128 stands for zero in the data rows.
Here are some points, one per row:
np.array([105, 148, 142, 154, 207, 154, 139, 88, 104, 139, 142, 160, 201, 145, 154, 157, 157, 156, 183, 93, 183, 200, 188, 207, 124, 107, 153, 157, 159, 203, 136, 154])
np.array([102, 103, 123, 102, 77, 128, 192, 244, 121, 118, 109, 98, 58, 102, 42, 50, 127, 91, 111, 236, 95, 96, 86, 133, 120, 142, 133, 137, 153, 180, 134, 140])
np.array([106, 98, 83, 64, 99, 128, 165, 226, 143, 140, 97, 96, 55, 119, 110, 113, 95, 208, 175, 117, 70, 96, 73, 92, 171, 144, 132, 138, 99, 58, 122, 93])
np.array([185, 125, 100, 97, 60, 112, 141, 108, 158, 179, 154, 108, 91, 93, 182, 174, 103, 73, 58, 84, 177, 193, 189, 183, 98, 143, 104, 116, 63, 93, 145, 139])
np.array([115, 113, 155, 151, 175, 154, 153, 91, 113, 108, 111, 156, 204, 164, 193, 216, 149, 163, 148, 78, 112, 98, 92, 115, 131, 107, 162, 164, 177, 161, 120, 111])
np.array([189, 83, 96, 115, 56, 101, 113, 123, 186, 146, 162, 106, 64, 107, 149, 141, 127, 72, 71, 90, 227, 243, 150, 147, 114, 119, 114, 91, 98, 128, 150, 184])
np.array([116, 148, 154, 165, 157, 139, 95, 128, 175, 187, 133, 124, 72, 111, 200, 175, 132, 78, 66, 79, 116, 108, 133, 134, 113, 110, 100, 87, 69, 73, 140, 156])
np.array([79, 135, 146, 138, 201, 148, 129, 83, 71, 109, 96, 118, 111, 184, 71, 85, 130, 74, 120, 226, 134, 148, 146, 129, 119, 124, 101, 94, 114, 120, 154, 159])
np.array([189, 131, 107, 81, 70, 102, 108, 108, 168, 153, 152, 88, 57, 116, 71, 87, 118, 104, 108, 225, 133, 147, 157, 161, 112, 129, 188, 146, 124, 101, 114, 94])
np.array([101, 121, 148, 150, 167, 141, 132, 88, 101, 116, 106, 149, 164, 175, 82, 90, 148, 156, 162, 175, 95, 81, 104, 93, 177, 161, 159, 167, 190, 160, 115, 116])
np.array([108, 161, 138, 142, 158, 91, 123, 97, 140, 146, 169, 140, 144, 126, 101, 125, 111, 67, 69, 83, 133, 155, 156, 128, 122, 113, 160, 164, 158, 125, 96, 66])
np.array([131, 165, 135, 120, 99, 117, 114, 82, 117, 103, 129, 158, 189, 122, 206, 187, 123, 82, 80, 72, 89, 91, 80, 92, 158, 159, 113, 136, 91, 68, 105, 89])
np.array([155, 153, 120, 126, 103, 129, 106, 91, 129, 128, 146, 51, 161, 111, 190, 191, 158, 173, 120, 87, 193, 211, 165, 148, 100, 111, 110, 120, 141, 159, 145, 174])
np.array([41, 103, 96, 91, 87, 105, 172, 235, 134, 123, 123, 112, 59, 95, 239, 210, 127, 96, 104, 75, 122, 100, 74, 93, 127, 86, 86, 105, 90, 165, 158, 190])
np.array([115, 138, 157, 150, 162, 131, 106, 97, 101, 124, 116, 133, 208, 139, 92, 85, 106, 97, 147, 226, 128, 114, 125, 141, 134, 115, 92, 93, 97, 100, 127, 150])
np.array([113, 119, 182, 153, 178, 132, 126, 92, 140, 151, 162, 155, 135, 86, 164, 146, 152, 192, 197, 100, 129, 114, 154, 148, 107, 117, 157, 131, 123, 119, 106, 103])
np.array([113, 154, 164, 155, 162, 156, 122, 84, 73, 108, 122, 121, 131, 182, 90, 88, 137, 163, 151, 160, 183, 194, 164, 162, 116, 117, 135, 138, 172, 125, 112, 110])
np.array([122, 168, 140, 155, 132, 128, 131, 76, 121, 107, 122, 157, 177, 167, 193, 154, 117, 91, 43, 64, 193, 230, 157, 148, 113, 122, 103, 132, 84, 67, 114, 102])
np.array([136, 157, 113, 119, 101, 123, 107, 76, 106, 123, 103, 118, 115, 169, 85, 84, 106, 132, 110, 209, 185, 194, 194, 151, 102, 100, 162, 143, 184, 173, 116, 107])
np.array([163, 143, 107, 135, 82, 115, 132, 86, 99, 88, 120, 166, 203, 133, 147, 136, 112, 68, 72, 84, 135, 98, 157, 154, 114, 101, 136, 185, 152, 207, 141, 160])
np.array([117, 109, 138, 132, 178, 154, 111, 190, 151, 137, 122, 99, 51, 122, 126, 109, 157, 169, 189, 119, 85, 82, 97, 90, 182, 170, 157, 154, 200, 168, 121, 107])
np.array([101, 102, 123, 130, 121, 140, 148, 229, 138, 126, 128, 116, 39, 112, 112, 132, 150, 219, 205, 112, 68, 95, 117, 73, 135, 158, 140, 120, 184, 104, 155, 114])
np.array([112, 112, 115, 149, 105, 140, 163, 239, 153, 128, 85, 51, 71, 117, 107, 76, 107, 97, 88, 213, 103, 39, 96, 85, 131, 134, 141, 105, 98, 103, 146, 178])
np.array([154, 125, 119, 118, 78, 112, 110, 209, 161, 150, 135, 107, 56, 95, 150, 171, 160, 171, 152, 37, 154, 131, 183, 160, 107, 97, 114, 75, 88, 79, 98, 113])
np.array([104, 140, 136, 154, 171, 144, 116, 95, 122, 103, 118, 160, 203, 150, 162, 136, 92, 62, 69, 61, 99, 96, 86, 82, 156, 155, 102, 89, 85, 65, 88, 105])
np.array([212, 118, 73, 94, 39, 91, 115, 215, 139, 148, 123, 108, 57, 123, 83, 94, 109, 185, 165, 161, 193, 204, 167, 222, 76, 138, 98, 73, 19, 71, 115, 77])
np.array([121, 153, 145, 182, 131, 121, 124, 88, 107, 94, 114, 146, 178, 171, 164, 144, 116, 49, 57, 78, 105, 130, 127, 130, 139, 122, 99, 104, 66, 80, 112, 87])
np.array([106, 146, 163, 155, 171, 124, 113, 95, 138, 171, 132, 164, 177, 108, 98, 104, 135, 192, 185, 119, 102, 88, 85, 92, 155, 176, 133, 160, 192, 192, 161, 116])
np.array([99, 141, 108, 124, 102, 106, 174, 195, 138, 136, 114, 93, 63, 114, 189, 173, 165, 175, 176, 85, 113, 94, 123, 114, 123, 108, 82, 139, 136, 108, 103, 101])
np.array([103, 131, 134, 117, 184, 162, 128, 91, 89, 122, 141, 160, 127, 111, 136, 151, 192, 203, 208, 105, 102, 88, 128, 100, 144, 132, 109, 101, 108, 136, 132, 193])
np.array([125, 153, 176, 153, 218, 147, 109, 93, 119, 129, 136, 160, 184, 126, 95, 93, 118, 147, 141, 176, 78, 127, 119, 134, 114, 110, 115, 106, 103, 111, 154, 179])
np.array([103, 103, 112, 113, 95, 95, 181, 95, 143, 130, 170, 133, 159, 114, 68, 73, 126, 73, 95, 239, 98, 104, 85, 88, 128, 141, 175, 150, 175, 128, 83, 137])
np.array([138, 113, 138, 128, 144, 156, 141, 198, 157, 164, 116, 130, 52, 101, 73, 92, 107, 154, 162, 165, 84, 72, 81, 104, 160, 144, 167, 160, 160, 183, 142, 131])
np.array([100, 80, 104, 129, 90, 115, 104, 238, 126, 102, 136, 113, 55, 110, 182, 171, 121, 85, 71, 80, 99, 74, 94, 91, 144, 133, 145, 137, 138, 106, 99, 86])
np.array([115, 112, 117, 136, 153, 138, 129, 61, 131, 110, 142, 138, 144, 112, 65, 97, 122, 90, 82, 228, 111, 67, 102, 73, 142, 147, 140, 165, 183, 192, 150, 139])
There is one direction along which these points spread out most. Take the direction at right angles to it along which they spread out most. Go by this last direction. For each point below, how far along it does it lie, from 0 to 99? 50 is the average, and the first point above lies past it. One standard deviation of the points above along it is 16.
np.array([194, 112, 117, 90, 73, 108, 98, 76, 131, 112, 148, 154, 170, 103, 197, 181, 178, 148, 158, 76, 175, 178, 139, 170, 111, 114, 97, 104, 108, 90, 149, 162]) >> 46
np.array([192, 99, 64, 87, 51, 113, 114, 111, 119, 122, 131, 155, 201, 142, 137, 117, 78, 58, 72, 78, 187, 210, 173, 137, 92, 124, 117, 136, 146, 185, 148, 179]) >> 52
np.array([107, 124, 137, 130, 174, 141, 129, 67, 110, 106, 90, 145, 216, 170, 105, 111, 122, 185, 205, 136, 97, 98, 152, 98, 110, 121, 154, 143, 177, 136, 106, 70]) >> 73
np.array([149, 137, 143, 94, 83, 116, 85, 169, 151, 154, 150, 129, 53, 116, 66, 115, 107, 147, 164, 202, 104, 80, 88, 106, 168, 142, 118, 145, 136, 94, 106, 81]) >> 40
np.array([233, 111, 106, 86, 44, 115, 117, 99, 131, 125, 149, 138, 152, 121, 162, 145, 124, 81, 73, 88, 159, 189, 171, 215, 112, 105, 113, 89, 88, 120, 136, 154]) >> 42
np.array([119, 163, 152, 143, 127, 122, 101, 92, 114, 100, 110, 132, 209, 159, 103, 156, 123, 71, 75, 78, 101, 122, 129, 124, 79, 106, 101, 102, 97, 97, 109, 92]) >> 60
np.array([119, 154, 150, 167, 229, 144, 122, 72, 111, 123, 134, 155, 173, 124, 128, 129, 151, 213, 222, 105, 175, 168, 171, 165, 133, 63, 134, 150, 165, 196, 159, 154]) >> 72
np.array([108, 116, 127, 120, 176, 156, 155, 221, 142, 134, 115, 95, 61, 107, 116, 107, 123, 191, 191, 98, 111, 100, 87, 89, 162, 208, 161, 170, 166, 161, 143, 109]) >> 42
np.array([115, 113, 129, 138, 160, 139, 140, 95, 112, 109, 120, 135, 183, 159, 47, 62, 114, 132, 132, 233, 99, 85, 88, 130, 154, 156, 121, 113, 79, 141, 167, 174]) >> 66
